In the data rows, the value 128 means zero.
Here are some numbered points:
array([110, 126, 109, 105, 117, 119, 121, 119, 122,  94, 140, 120, 114, 119, 123, 114, 114, 105,
       117, 123, 135, 123, 133, 117, 124, 105, 126, 127, 121, 110, 124, 122]) 0
array([112, 102, 127, 107, 112, 113, 138, 110, 126, 125, 109, 113, 123, 124, 119, 122, 102, 119,
       110, 115,  97, 129, 111, 127, 126, 110, 114, 124,  93, 141, 109, 121]) 1
array([112, 119, 131, 112, 113, 115, 127, 124, 121,  94, 119, 127, 117, 127, 127, 126, 103, 114,
       126, 130, 111, 123, 112, 120, 118, 118, 108, 127, 117, 134, 124, 117]) 2
array([101, 121, 124, 106, 120, 127, 124, 143, 123, 104, 114, 121, 105, 123, 126, 123, 111, 108,
       129, 137, 144, 123, 144, 117, 120, 114, 116, 127, 121, 129, 120, 113]) 3
array([255, 113, 161, 213, 173, 147, 197,  93, 146, 152, 157, 126, 202, 168, 158, 145, 123, 103,
       146, 165, 100, 125, 123, 157, 136, 255,  93, 130, 131, 255, 126, 163]) 4
array([129, 255, 183, 255, 255, 221, 119, 128, 155, 236, 126, 255, 140, 136, 152, 241, 255, 183,
       255, 255, 255, 187, 163, 179, 143, 132, 255, 158, 255, 255, 255, 232]) 5
array([ 93, 131, 109, 110, 141, 118, 124, 116, 123, 108, 151, 123, 124, 129, 122,  88, 145,  97,
       118, 126, 164, 123, 111, 118, 123, 116, 124, 138, 109,  96, 112, 123]) 6
array([101, 121, 123, 103, 129, 109, 120, 102, 123, 104, 134, 120, 120, 126, 125, 111, 101, 122,
       121, 117, 113, 125, 120, 116, 121, 109, 114, 125, 124, 106, 124, 120]) 7
array([ 99, 116, 119,  97, 110, 118, 134, 136, 123, 122, 116, 108, 118, 128, 125, 116, 104, 113,
       128, 119, 117, 125, 128, 119, 125, 105, 112, 121, 115, 126, 115, 114]) 8
array([106, 116, 113,  99, 117, 119, 122, 120, 121, 102, 131, 117, 122, 120, 122, 104, 103, 103,
       116, 124, 131, 127, 132, 121, 124, 107, 116, 129, 120, 106, 123, 117]) 9
array([116,  96, 158,  95, 118, 103, 125, 142, 115, 106, 159,  95, 124, 128, 116, 102,  74, 122,
       100,  97,  91, 124, 114, 118, 120, 183, 150, 125,  90, 131, 113, 133]) 10
array([113, 105, 123, 106, 119, 135, 119, 116, 124, 123, 106, 111, 120, 118, 123, 122, 122, 108,
       131, 126, 117, 125, 106, 125, 124, 109, 102, 121,  99, 122, 113, 119]) 11
array([101, 102, 118,  98,  96, 154, 148, 151, 117, 114,  96, 103, 133, 153, 121, 123, 123, 185,
       101, 108, 100, 118, 106, 123, 114, 124, 138, 108, 117, 140, 117, 133]) 12
array([118, 110, 134,  97, 134, 109, 114,  98, 132, 120, 160, 129, 128, 113, 117, 108,  90, 170,
       129, 111, 101, 124, 105, 127, 132, 125, 106, 117, 100,  97, 109, 126]) 13
array([108, 125, 110, 106, 122, 121, 124, 123, 122,  98, 141, 122, 113, 118, 126, 110, 122, 110,
       127, 122, 127, 123, 141, 117, 122, 111, 123, 128, 122, 113, 125, 119]) 14
array([113,  90, 100, 114, 114, 128, 129,  99, 130, 123, 103, 131, 160, 110, 127, 128, 129,  85,
       112, 109, 111, 135, 109, 142, 132, 104,  99, 118, 111, 119, 108, 123]) 15
array([ 97,  94, 102, 101, 117, 129, 127, 120, 128, 131, 108, 106, 164, 111, 116, 138, 104, 108,
        98, 120, 133, 127, 124, 130, 120, 112, 124, 137, 107, 125, 105, 116]) 16
array([113, 123, 121, 127, 106, 108, 140, 185, 122, 125, 137, 124, 100, 104, 133, 129,  96,  96,
       173, 113, 112, 121, 158, 127, 116,  96, 124, 126, 135, 104, 130, 109]) 17
array([100, 120, 111, 107, 118, 132, 131, 122, 124, 108, 133, 124, 125, 115, 124, 123, 143, 113,
       121, 113, 132, 120, 138, 112, 125, 105, 123, 144, 115, 116, 128, 116]) 18
array([124, 102, 133, 104, 123, 121, 119, 161, 118, 148, 122, 115, 114, 119, 125, 102,  92, 123,
        96, 107, 122, 121, 134, 125, 136, 149,  97, 116,  91, 149, 110, 121]) 19
array([112, 105, 117, 120, 111, 121, 135, 134, 125, 118, 137, 117, 117, 128, 120, 127,  93, 108,
       103, 112, 118, 125, 119, 119, 123, 111, 106, 133, 106, 114, 117, 117]) 20
array([116, 136, 116, 110, 126, 112, 107, 141, 114,  94, 118, 128, 113, 116, 114, 108, 109,  84,
       118, 138, 102, 121, 132, 116, 120,  98, 115, 136, 115, 119, 123, 126]) 21
New points follow, each followed by the numbers of its three nearest points above, smallest number first.
array([105, 108, 129, 132, 123, 125, 139, 108, 139, 158, 125, 131, 131, 123, 115, 105, 119, 126,
        98, 112,  86, 138, 102, 126, 127, 102, 125, 118,  96, 119, 123, 129]) 1 11 20
array([108, 133, 126, 100, 123, 130, 135, 141, 118, 102, 114, 130, 119, 111, 134,  97,  92, 111,
       112, 142, 152, 118, 125, 122, 116, 121, 113, 127, 118,  83, 125, 124]) 0 3 9
array([168, 255, 133, 246, 138, 185, 141,  95, 144, 122, 196, 255, 134, 134, 155, 174, 255, 172,
       203, 148, 132, 137, 148, 188, 129, 183, 240, 131, 255, 245, 168, 232]) 4 5 18
array([117,  96, 125, 105, 115, 120, 133, 128, 125, 113, 114, 110, 121, 136, 123, 125,  99, 114,
       112, 112, 102, 127, 109, 126, 127, 115, 119, 128,  94, 139, 113, 124]) 1 8 20
array([165, 129, 139, 107, 184, 121, 127, 133, 135, 152, 255, 112, 141, 113, 150, 163, 143, 116,
       161, 106, 255, 132,  94, 123, 117, 117, 149, 125, 116, 100, 149, 143]) 0 6 18
array([116, 104, 132, 104, 110, 121, 139, 128, 123, 116, 116, 109, 120, 131, 123, 130,  99, 112,
       113, 116, 107, 125, 114, 123, 124, 108, 118, 127,  98, 136, 114, 119]) 1 8 20
array([ 99, 104, 133, 111, 104, 112, 139, 191, 118, 108, 118, 140, 118, 132, 131, 107, 114, 148,
        99, 113, 109, 122, 126, 139, 115, 118, 123, 116, 101, 251, 113, 114]) 1 12 19
array([255, 156, 172, 194, 116, 140, 133, 255, 191, 200,  92, 132, 255, 174, 185, 200, 171, 225,
       126, 151, 110, 187, 154, 159, 143, 128, 181, 122, 162, 202, 220, 116]) 4 12 19
array([255, 255, 253, 255, 129, 203, 168, 255, 191, 161, 136, 177, 255, 224, 185, 208, 255, 255,
       210, 158, 255, 187, 198, 222, 191, 152, 255, 165, 255, 255, 255, 125]) 4 5 12
array([116, 116, 135, 134, 131, 127, 130,  98, 130, 147, 116, 132, 129, 120, 114, 106, 110, 116,
        98, 118,  84, 141,  97, 131, 125, 108, 125, 116, 108, 156, 133, 144]) 1 2 11
array([105,  96, 129,  96, 114, 113, 125, 107, 127, 153, 131, 114, 122, 112, 117, 126, 119, 102,
       147, 133, 125, 128,  97, 128, 133,  98,  92, 124,  94, 105, 107, 123]) 1 8 11
array([120, 101, 130, 113, 123, 133, 118, 133, 124, 117, 100, 111, 109, 126, 129, 139, 106, 102,
       141, 132, 112, 121, 105, 128, 123, 122, 101, 120,  94, 128, 114, 126]) 1 2 11
array([123, 191, 108, 135, 197, 203, 119, 128, 128, 110, 150, 255, 145, 181, 133, 243, 216, 114,
       184, 158, 131, 127, 192, 117, 145, 255, 208, 189, 255, 189, 205, 165]) 4 5 18
array([149, 117, 139, 148, 211, 218, 128, 147, 146, 245, 227, 221, 195, 224, 147, 255, 187, 255,
       255, 138, 193, 135, 255, 142, 175, 255, 255, 167, 255, 111, 144, 164]) 4 5 18
array([195, 165, 184, 111, 154, 184, 109,  84, 136, 118, 255, 147, 136, 184, 138, 218, 125, 255,
       109, 106,  94, 164, 255, 119, 163, 131, 106, 125, 118, 160, 154, 127]) 13 14 18
array([117, 113, 130, 117, 121,  94, 143, 147, 125, 115, 137, 124, 114, 121, 117,  97,  91, 136,
       108, 103, 107, 115, 188, 116, 130, 172,  90, 111, 108, 127, 118, 132]) 8 19 20
array([107,  95, 126, 107, 105, 109, 134, 181, 127, 119, 135, 115, 130, 120, 121, 138,  93, 101,
       114, 120, 115, 121, 126, 115, 113, 121, 114, 120,  93, 116, 114, 133]) 2 8 20
array([106, 109, 123, 106, 104, 109, 134, 133, 121, 116, 114, 115, 120, 128, 124, 123, 114, 106,
       115, 115, 118, 127, 121, 123, 126, 109, 117, 127, 116, 119, 119, 114]) 2 8 20
array([123, 109, 109, 115, 144, 132, 110, 129, 129, 159,  99, 121, 103, 112, 137, 115, 137,  99,
       139, 152, 135, 118, 103, 147, 127, 164,  88, 121,  92, 108, 122, 125]) 3 11 19
array([168, 103, 135, 105, 109, 121, 127, 112, 123, 147, 112, 120, 128, 140, 126, 125, 109, 128,
        97, 110,  89, 129, 103, 124, 132, 101, 122, 127,  96, 108, 105, 121]) 1 11 20
array([255,  84, 253, 255, 187, 212, 115, 137, 191, 230, 110, 116, 253, 218, 146, 255, 249, 174,
        97, 141, 135, 178, 107, 178, 140, 123,  90, 126, 184, 192, 155, 112]) 4 12 15
array([109, 101, 139, 102, 112, 119, 138, 117, 122, 108, 114, 112, 117, 136, 120, 126,  92, 112,
       118, 124,  94, 127, 111, 126, 125, 107, 122, 122,  95, 138, 111, 122]) 1 2 8
array([101, 110, 117,  99, 112, 114, 132, 126, 125, 118, 112, 117, 119, 121, 124, 125, 108, 112,
       119, 124, 122, 123, 127, 124, 125, 110, 115, 129, 116, 112, 121, 114]) 8 9 20
array([124, 103, 133, 104, 118, 112, 135, 128, 120, 120, 120, 127, 121, 125, 124, 132, 104, 124,
       101, 100, 100, 119, 122, 120, 129, 133, 113, 120,  95, 139, 111, 125]) 1 2 20
array([150,  98, 110, 107, 116, 149, 120, 169, 130, 164, 139, 145, 120, 126, 119, 117,  97, 136,
       102,  99,  98, 119, 101, 126, 133, 131, 124, 118,  98, 123, 107, 151]) 1 19 20
array([138, 114, 133, 118, 127, 104, 100,  85, 141, 111, 245, 144, 133, 137, 127, 104,  83, 199,
       141, 109,  99, 120, 113, 123, 132, 136, 103, 113, 108,  92, 109, 123]) 7 13 14
array([ 95, 125, 148, 101, 128, 100, 128, 120, 121, 124, 121, 117, 105, 106, 119, 140,  90, 138,
        98, 110, 107, 121,  98, 121, 141, 122, 107, 120,  92, 153, 107, 128]) 1 2 20
array([105, 104, 121, 102, 109, 120, 143, 142, 122, 102, 110, 119, 132, 137, 119, 119,  96, 122,
       119, 135, 117, 130, 136, 126, 125, 113, 124, 121, 108, 119, 121, 113]) 2 8 9
array([124,  98, 130, 111, 118, 121, 140, 126, 123, 118, 112, 112, 121, 134, 122, 126, 104, 115,
       103, 109,  94, 126, 108, 126, 127, 114, 119, 126,  90, 143, 109, 131]) 1 11 20
array([115, 100, 145,  99, 112, 137, 126, 116, 124, 111, 112, 110, 113, 133, 131, 118, 104, 101,
       124, 113, 118, 126, 104, 127, 119, 112, 111, 132,  96, 120, 115, 120]) 1 2 11
array([107, 111, 132, 106, 112, 122, 135, 147, 122, 110, 123, 111, 118, 131, 127, 125, 106, 105,
       124, 121, 129, 122, 120, 123, 123, 116, 115, 123, 114, 125, 119, 120]) 2 3 8
array([214, 123, 208, 255, 255, 229, 198, 112, 184, 255, 255, 255, 210, 224, 185, 107, 255, 186,
       206, 255, 177, 128, 205, 222, 191, 255, 255, 189, 255,  91, 227, 204]) 4 5 6
array([121,  96, 129, 105, 122, 118, 147, 159, 119, 120, 113, 124, 119, 125, 130, 106, 100, 143,
        98, 107, 100, 122, 119, 117, 126, 155, 113, 130,  97, 130, 113, 129]) 1 19 20
array([174, 255, 189, 255, 255, 250, 106, 209, 181, 247, 156, 255, 150, 137, 157, 255, 255, 222,
       255, 255, 255, 187, 194, 220, 142, 142, 255, 189, 255, 255, 255, 232]) 3 4 5
array([124,  93, 135, 101, 115, 126, 128, 126, 130, 129, 124, 122, 117, 140, 118, 116,  93, 141,
       103, 104,  91, 128, 104, 124, 130, 120, 121, 119,  99, 141, 116, 131]) 1 2 20
array([238, 255, 108, 211, 225, 247, 150, 105, 145, 177, 144, 115, 241, 219, 170, 189, 168, 177,
       127, 255, 213, 124, 179, 193, 191, 203, 207, 149, 115, 196, 132, 154]) 4 5 6
array([110,  93, 127, 100, 109, 118, 135, 117, 126, 115, 126, 111, 125, 111, 117, 111, 165, 112,
       120, 107, 119, 123, 126, 124, 122, 126, 116, 140, 107, 150, 114, 113]) 1 11 18
array([207, 255, 140, 188, 241, 145, 117,  89, 142, 131, 112, 235, 126, 135, 125, 114, 255, 205,
       255, 141, 246, 131, 145, 139, 140, 219, 255, 123, 255, 193, 201, 232]) 4 5 6
array([142, 105, 139, 106, 124, 102, 132, 132, 120, 117, 101, 120, 117, 119, 119, 126,  92, 132,
       102, 108,  95, 118, 116, 121, 124, 136, 113, 132,  90, 138, 110, 127]) 1 2 19
array([120, 102, 124, 102, 115, 102, 198, 105, 127, 112,  96, 113, 109, 127, 116, 126,  76, 157,
        95, 108,  98, 113, 124, 120, 136, 166, 107, 110,  92, 129, 105, 120]) 1 2 20
array([ 99, 129, 154, 101, 122, 123, 128, 117, 122, 104, 141, 114, 114, 118, 128, 103, 119, 127,
       112, 134, 113, 123, 118, 119, 118, 106, 118, 124, 117, 103, 126, 117]) 7 9 14
array([132, 121, 137, 164, 143, 132, 125,  99, 131, 166, 124, 149, 122, 115, 114, 101, 141, 144,
       105, 122,  86, 140, 100, 142, 124, 115, 127, 107, 124, 159, 159, 156]) 1 2 11
array([124,  94, 124, 113, 111, 125, 138, 115, 131, 126, 115, 123, 124, 128, 120, 121,  93, 103,
       111, 118,  87, 134, 101, 125, 129, 107, 111, 129,  87, 140, 117, 127]) 1 11 20
array([130, 255, 127, 255, 246, 123, 115, 144, 157, 186, 223, 255, 132, 116, 137, 255, 255, 173,
       179, 255, 175, 187, 123, 179, 148, 116, 232, 138, 255, 245, 255, 213]) 4 5 18
array([124, 106, 110, 115, 142, 114, 110, 131, 131, 147,  93, 123, 105, 109, 138, 112, 114,  94,
       132, 195, 116, 119,  95, 154, 130, 180,  92, 132,  95, 109, 131, 124]) 2 3 11
array([255, 153, 118, 182, 134, 114, 141, 103, 176, 255, 127, 122, 255, 126, 158, 170, 142, 255,
       111, 121, 112, 170, 147, 166, 152, 103, 128, 131, 127,  97, 152, 116]) 13 15 16
